(in the rows, 128 means zero)
First come named turns, each shown by rows before and after it. For each pair of rows after them, which turns, in which order, take the first row to the second? The first pair is done for you.
turn C:
[131 130 118 129 118 139 141 120 123 126 105 131 148 145 144  94]  ->  [133 125 132 109 127 118 127 128 121 139 110 137 153 144 143  94]
[139  80 107  57 103 102  71 131 202 133 130 110 155 171 109  65]  ->  [145  64 133  61 120  62  82 148 203 130 157 103 132 135  81 102]
[140  85 163 172 146  80 192 143  70 107 190 110  68  59  92 191]  ->  [103 115 109 207 110 170 227 132  78  82 164  94  69  97 124 182]
[115 120 121 135 124 117 137 122 154 111 121 106 110 115 117 148]  ->  [112 124 111 138 119 138 145 113 156 107 113 110 116 130 121 136]
turn E:
[153 123 133  84 123  93  91 138 130 160 101 129 149 145 131 101]  ->  [152  95 139  86 142  70 105 140 135 140 129 114 130 117 109 131]
[149 147 125  95 125 134  75 112 144 145 101 172 161 155 161  66]  ->  [170  95 169 112 151  63 111 131 134 131 159 145 104  79 101 157]
[137 134 130 108 128 101 107 135 142 145 111 131 160 147 132  94]  ->  [148 122 149 114 136  74 111 144 138 145 133 129 134 120 111 133]
turn V:
[123 124 123 151 105 157 151 134 109 123 142 130  98 100 166 165]  ->  [118 106 110 149 105 164 158 134 141 105 143 104 108 119 170 159]
[141 150 124 115 140 138 111 123 118 125 109 142 143 134 139 121]  ->  [145 138 118 111 143 128 107 122 128 118 113 125 144 135 133 125]
[106 144 132 174 118 155 168 122 120 122 142 137 104  99 134 155]  ->  [105 130 118 165 124 151 168 125 164  90 143 107 126 117 137 148]
[106 106 113 124 103 150 139 121 141 123 125 108 141 124 127 117]  ->  [121  87 128 117 118 108 131 128 139 130 138 116 132 100 114 124]
Then:
(two turns a pair)
[144 126 141 107 122  94  95 126 122 129 132 142 152 140 117 106]  ->  [147 127 159 115 128  89 111 132 106 143 141 153 136 127 111 119] => V C
[164 121 149  91 156  72  92 146 139 142 114 152 148 124 105 119]  ->  [130 148 108 111 125 149 107 128 152 125  81 137 165 165 139  81] => V V
[133 105 125 123 127 111 122 124 147 106 137 109 145 139 131 117]  ->  [125 144 126 140 116 147 131 117 101 137 127 150 139 127 136 112] => V V
[139 148 145 146 108 120 119 135  81 134 143 165  98 105  94 164]  ->  [126 119 101 129 121 125 114 126 168  66 139  91 131 152 111 141] => V V
[ 85 161  88 172  93 214 154 111 112 135 117 148 114 159 164 119]  ->  [ 88 157 107 183  96 203 171 122  90 138 138 155  94 128 146 148] => E C
[135 110 147 119 130  73 120 152 138 113 137 120 135 101 109 129]  ->  [138 121 143 104 133  84  98 144 146 119 123 125 147 122 120 102] => E C
[131 112 115  99 147 110 113 120 175 106 120 110 162 147 120 123]  ->  [139 101 138 111 146  87 125 129 155 111 128 120 143 117 101 146] => E E
[ 99 147 123 178 128 195 189 120 148  91 155  88 103 111 138 174]  ->  [ 96 143 105 156 129 198 176 121 173  81 145  77 125 134 145 151] => V C
[119  93 155 144 134 106 146 146 121 113 135 101 110 123 109 170]  ->  [110  97 144 160 127 130 149 142 119 106 138 102 104 122 114 168] => C V
[ 91 110  81 140 138 146 156 124 181  71 141 102 129 169 122 115]  ->  [131  90 136  99 171  47 117 138 150 114 152 141 128 126  84 126] => C V
[143 154 142  97 138 111  70 126 134 171  97 162 176 157 146  52]  ->  [125 181 148 124 121 145  97 123  92 188  97 187 147 136 145  68] => C V
[136 125 174 117 131 110 110 135  95 153 129 157 131 121 133 119]  ->  [111 144 144 141 108 172 140 117  99 134 128 143 128 139 158 120] => C V
[112 123 124 161 149 135 152 127  98 137 164  88 103 123 118 134]  ->  [117 108 118 150 159 125 145 127 129 121 160  71 121 136 119 124] => C V
[136 151 125  99 101 150 111 149  87 124 116 173 137 104  98 114]  ->  [138 136 114  77 113 139  89 144 123 107 107 149 161 131 104  95] => V C
[113 118 148 165 123 144 109 139  95 136 130 156  71  96 141  99]  ->  [109 108 129 146 127 153  88 138 135 109 107 138 109 145 156  55] => V C
[168 133 156  86 138  98  72 123 122 157 100 161 167 131 143  99]  ->  [142 172 151 133 102 165 110 121  78 173  96 188 138 125 149 118] => C V
[103 105 120 157 124 140 172 125 158  82 145  81 106 111 120 148]  ->  [101 124 119 175 108 165 180 124 134  88 147 102 101 103 127 143] => V C
[ 94 141 125 122  72  80 116 130 108 120 109 102 125 145 121  55]  ->  [ 92 129 141 150  74  69 142 134  94 116 137  91  92 110 103 103] => E C
[147 148 145 113 115 101 142 119  85 165  97 175 175  96 160 109]  ->  [127 159 113 130  96 160 162 101 106 141  90 145 176 122 180 110] => C V
[128  97 159 172 124 114 133 130  88 142 160 131 138 128 137 164]  ->  [116 117 130 164 110 157 122 122  95 142 139 138 162 169 167 124] => V C
[ 99 141  93 168 100 195 184 116 138  93 126  91 108 136 143 168]  ->  [135 121 148 152 127 110 163 140  95 135 148 135  77  73 101 199] => V V
[118  98 110 129 130 117 145 124 168  93 136  91 119 121 120 149]  ->  [107 146 117 158 103 170 156 113 107 129 118 137 105 113 131 143] => V V
[202 121 180 119 159  72  92 139  92 174 150 164 130 127 120 131]  ->  [194 147 151 110 148 111  74 130 104 184 120 174 165 170 152  87] => E E
[150  92 137 146 132  53 149 130 107 129 131 119  88  59 114 155]  ->  [105 142  73 156  83 174 154  96 124 114  79 117 126 141 172  91] => C E
[116 169  81 105 103 155 117 127 140 140  99 123 163 165 126  87]  ->  [147 113 128  86 139  54 108 149 125 145 147 116 133 105  81 144] => C E
[148 154 149 100  89 172  53 152 121 142  99 120 163 169 129  45]  ->  [158 157 169 102  92 152  48 161  93 157 102 148 152 150 126  54] => C V
[146 133 196 119 181  55  99 151  82 171 177 190 113  81 100 143]  ->  [ 89 160 143 197 133 173 190 127  87 109 194 146  66  85 127 200] => C C
[151 110 145 163 173  98  74 150 123 129 138 138 129 124  96 124]  ->  [126 139 127 195 148 166 106 136  96 132 130 144 108 118 115 138] => C V
[117  77 179 163 134 112 190 115 160 105 191  78  78 102 111 152]  ->  [ 93 128 152 190 103 191 210  96 138 109 163 105  86 134 146 134] => V V
[125 122 180 142 154 108 161 138  99 120 159 135  79  78 114 203]  ->  [ 92 187 135 146 108 208 153 112  91 132  94 160 119 148 169 123] => V C
[131 135 107  78 119 145 106 136 182 137 104  92 176 173 162 106]  ->  [159 135 162  74 132  94  96 148 121 194 115 149 151 116 130 123] => C V
[131 145 125 126 120 143 112 128 111 150 114 142 145 147 149  91]  ->  [147 104 131 114 143  97 107 132 148 130 136 109 150 135 126 113] => V C
[150 108 153  64 155 104  72 125 127 134 111 179 133 141 127 167]  ->  [125 149 141 117 121 173 121 112  86 142 115 198 105 135 140 184] => C V
[122 125  99 146 133 141 140 117 144 105 121 110 128 157 144 122]  ->  [136 125 113 114 147 105 110 124 145 126 115 123 146 150 141 100] => C C
[ 90 158 128 158 131 164 165 145 104 153 138 118  91 100 149 150]  ->  [101 124 100 129 146 142 139 146 174 114 131  67 123 141 149 126] => C V
[104 136  99 148 113 177 135 131 138 109 123 102 118 142 135 145]  ->  [107 105 108 136 131 148 132 132 159  92 138  86 121 141 125 149] => V C
[112 163 118 128 116 162 122 128 123 130 108 151 154 168 160  87]  ->  [138 102 135  95 155  82 106 142 165 104 139 106 151 154 125 111] => V C
[107 112 148 101 126  92  91 148  91 186 109 158 142 108 131  95]  ->  [101  93 111  92 129 108  89 143 156 135 103 104 168 150 155  82] => V V
[161  91 144  93 167  52 100 156 157 113 151  98 141 110 111 135]  ->  [142 155 166 140 130 122 129 152  54 171 140 170  98  69 119 153] => V C
[138 124 153  75 146 101  70 148 142 120  94 136 172 185 141  80]  ->  [133 156 181 111 126 120  91 153  64 167 103 199 132 138 123 114] => C V
[170 115 158  82 137  85 116 151 154 109 159 105 150 122 103 133]  ->  [136 175 117 115  98 189 134 129 130 124 123 122 148 161 150  97] => V V
[142 117 123 104 132 111 109 128 154 124 128 119 151 151 131 109]  ->  [141  98 130 120 138 100 136 136 146 119 144 104 125 125 117 142] => C C
[148 110 132 118 143  90 106 131 144 139 108 129 163 142 155 111]  ->  [132 137 124 126 123 122 112 128 120 154 105 145 159 151 173 102] => V V
[132 126 121 127 126 117 111 144 154  80 151  89 128 119 119 138]  ->  [122 168 122 154 104 167 124 135 102 120 132 128 113 115 135 134] => V V
[148 111 142 124 141 105 144 124 117 143 139 141 118 122 106 148]  ->  [149 129 138 119 139 119 132 120 106 154 120 160 128 129 120 128] => E E
[152 151 153 133 135  89 116 135  79 177 139 170 115  98 125 127]  ->  [131 157 139 170 117 141 164 122  80 154 151 140  91  99 126 166] => C C
[105 120 106 101 149 134 101 117 176 108 119  71 165 165 132 116]  ->  [130 116 161  92 160  76  85 137 111 171 134 135 138  99  98 143] => C V
[104 130 113 150 126 164 175 123 154 100 128 113 149 149 149 120]  ->  [116 105 127 149 138 127 176 132 165  93 153  91 144 125 135 139] => V C
[ 96 134  84 143 112 190 193 127 163 107 141  91 120 108 134 140]  ->  [133  88 113  83 161  93 135 142 194 104 141  83 152 102 106 125] => C V
[137 140 160 124 118  95 132 157  86 172 137 185  95  72 134 112]  ->  [ 93 160 100 156  80 200 175 130 136 117 121 135 106 122 171 104] => C V
[144 143 155 129 127 111 115 126 107 160 116 158 134 122 122 114]  ->  [142 121 127 110 137 108 114 128 163 118 113 109 158 158 127 110] => V V
[ 96 157 111 149 109 165 128 108 164  80  86  87 143 177 152  93]  ->  [106 122 125 153 122 128 145 125 180  61 122  50 111 134 123 155] => E E
[107 122  82 148 118 163 139 131 157  65 133  92 134 141 137 150]  ->  [146  89 123 100 157  72  98 151 154  95 141 113 142 106 105 151] => C V
[139 106 112  96 151 102 103 139 174  97 123  87 146 164 126 105]  ->  [146  97 134 102 161  77 114 146 154 107 144  88 122 129 102 137] => E E
[105 146 148 152 103 146 140  99  70 129 133 135 105 103 169 135]  ->  [104 121 118 127 112 136 122  93 146  82 130  82 139 154 183 113] => C V
[ 89 111 110 125  98 169 161 113 134 110 123 151 171 123 144 132]  ->  [116  83 120  96 122 108 129 118 159 115 118 143 188 123 132 119] => C V
[134  77 175  96 150  68 132 132 167 100 153 113  99 109 125 128]  ->  [114 136 181 135 114 139 165 120  87 148 137 177  70  84 142 136] => V C
[124 119 141 124 139 119 124 140 113 122 151 118 122 104 111 154]  ->  [105 146 116 127 121 163 125 134 115 117 128 124 137 140 132 118] => C E
[113 139 112 150 115 154 140 108 125 112 141 116 124 145 147 117]  ->  [119 123 119 155 123 147 148 112 126 105 151 104 115 126 137 133] => E E
[147 145  96 113 104 137 145 122 106 128  99 148 107 152 148 127]  ->  [160 132  92 102 114 114 131 127 125 118 103 133 125 159 148 117] => C V
[148 103 141  49 138  43 127  96 137 137 148 119 138 112 148  98]  ->  [118 151 142 106 100 114 174  87  60 166 153 161  87  81 150 129] => C V
[161 116 159 108 150  87 102 147 123 114 146 125 147 126  82 147]  ->  [139 156 153 157 116 159 145 128  80 126 155 147 115 105  94 164] => C V
[152 126 130 129 100 143 125 143  77 119  72 147 170 160 163  96]  ->  [145  88 141 166 101 136 174 144  80  86 117 108 118 121 125 176] => E C
[118 139 114 162  72 193 132 105  92 168  94 186 108 149 132  93]  ->  [137  79 101 109 111 120  95 113 191 109 102 114 154 194 122  78] => V C
[ 98 106  92 157 126 169 173 120 192  53 155  48 113 142 142 185]  ->  [112 154 151 187 111 173 185 132  60 155 148 160  67  73 117 203] => V V
[144  82 103  92 142 111 162 154 173  38 148  46 117  92  48 198]  ->  [113 156 112 149  98 201 207 138  69 103 128 134  76  52  61 202] => V C
[163 117 202 101 163  50  75 139  78 200 129 191 114  82  93 122]  ->  [106 127 162 197 113 157 188 117  82 131 163 121  55  60  95 212] => C C
[101 161 116 161 114 150 139 130  96 125 120 117 122 141 132 138]  ->  [108 135 110 160 121 134 145 138 122 113 134  93 118 136 128 150] => E V
[ 81 160 149 135  77 109 127 108  62 139 131 137 133 137 122 141]  ->  [ 69 166 127 128  76 124 125  99  82 133 124 127 144 162 134 116] => E E
[ 83 116  97 168  94 155 180 102 149 108 115 115 156 127  98 109]  ->  [115 116 111 117 114 113 125 111 147 136  91 148 192 133  99  66] => C C
[112 164 115 137 106 165 125 110 100 153 103 166 138 146 154  84]  ->  [121 137 111 109 124 134 103 112 147 130 106 137 161 172 153  62] => C V
[102 119 144 128 101 103 131  81 170 113 155 106 111 115 114 123]  ->  [ 89 159 145 144  84 139 139  69 142 139 148 137 104 111 125 111] => V V
[131  99  94 116 137 138 119 117 179  93 135 108 149 158 146 104]  ->  [141  87 134 144 143  94 145 133 138 117 167 125  94  97 106 164] => V C
[ 60  91 140 138 129  79 118 135 129  91 142 138  97 112 139 149]  ->  [ 52  93 138 152 120  98 133 131 127  91 144 147  88 109 140 152] => C V
[115 129  95 107 135 129 144 114 201  88 130  93 166 178 139 104]  ->  [129 185 147 134 126 139 144 120  80 179 133 201 123 113 124 122] => V V
[106 132 114 148 120 141 156 121 166 100 123  76 127 156 141 113]  ->  [121 148 159 153 120 116 156 137  90 164 131 137  98 103 117 129] => V V
[118 134 111 139 138 152 137 126 156 121 120 119 129 171 148 115]  ->  [122 114 122 148 143 130 146 137 167 115 135 102 106 151 129 140] => E E
[123 153 175 117 112 202  84  89 120  98 115 118 124 166 152 104]  ->  [128 142 200 139 114 185 115  95  90 101 147 115  78 112 131 160] => E C
[129 157 114 118 127 159 145  94  75 165 134 182 105 131 132 131]  ->  [147  98 117  93 161  85 125 103 155 108 161 114 120 138 111 148] => V V
[ 97 121  94 159 124 159 142  95 147 103 154 110 148 150 161 143]  ->  [122 125 138 159 136 113 134 110  87 149 167 158 115 101 133 162] => V V
[117 163 145 125 131 140  94 138  88 156 124 153 126 124 126 131]  ->  [120 150 129 104 147 136  77 144 129 137 114 125 153 153 134 112] => V C
[117 122 120 119 137 141 130 143 107 145 114 180 136 105 116 118]  ->  [123  93 103 100 154 123 122 144 158 117 123 137 160 120 117 119] => V V
[ 94 128 137 157 140 207 183 139 173  68 146 118 114  81 134 129]  ->  [114  96 158 113 173 122 139 152 211  65 149 101 142  85 115 114] => C V
[146 145 134 135 138 174 110 127  92 189 136 145 178 134 151  85]  ->  [141 134 120 129 145 179 108 129 115 168 137 125 184 154 156  79] => C V
[156 127 145 108 124  99 113 158 120 147 138 138 130  94 126 125]  ->  [123 155 123 144  96 166 139 144 110 135 128 135 115 108 147 124] => C V
[133 113 124 124 127 133 175 124  68 147 129 156 103 104 141 191]  ->  [123 135  84 108 113 169 159 109 103 132  94 146 150 164 179 130] => V C
[102 144 105 167 111 177 185 116 124 103 145 120 101 123 147 151]  ->  [106 126  89 150 114 165 165 117 166  80 138  85 135 150 153 132] => V C
[ 88 129 149 134 131  95  81 167  88 208  96 130  90  95  84 105]  ->  [ 75 109 140 166 125 109 122 159 102 161 129  90  60  83  80 157] => V E
[126 126 142 111 145  90 154 127 122 154 100 175 142 101  85 105]  ->  [109 118 103 104 135 120 155 121 176 116  91 132 168 150 109  88] => V V
[118 156 170 133 161 113 138 134 117 147  89 169 122 119 134  71]  ->  [117 124 157 120 177  90 129 133 171 115 101 121 140 132 132  69] => V V
[129 105 130 123 130 120 131 139 189  80 151  83 129 136 128 154]  ->  [117 130 155 158 112 142 158 132 127 118 158 127  89  96 120 187] => V C
[114 139 101 138 103 171 151 119 141 108 119 112 140 157 136 129]  ->  [126 102 114 127 115 124 149 130 163  96 144  91 139 144 121 157] => V C
[119 146 145 162 116 165 146 117 116 117 127 123 109 120 120 140]  ->  [127 121 130 124 132 132 128 120 174  90 122  91 134 144 122 120] => C V
[103  98  95 130 123 140 129 126 189  95 158  95 119 134 127 148]  ->  [105 105 111 156 114 144 142 129 145 119 177 125  90 101 114 175] => V C
[115 144  96 116 125 151 107 113 163 124  96 109 146 187 146  90]  ->  [138  92 137 115 154  64 112 133 159 114 141  89 107 133 102 156] => V C
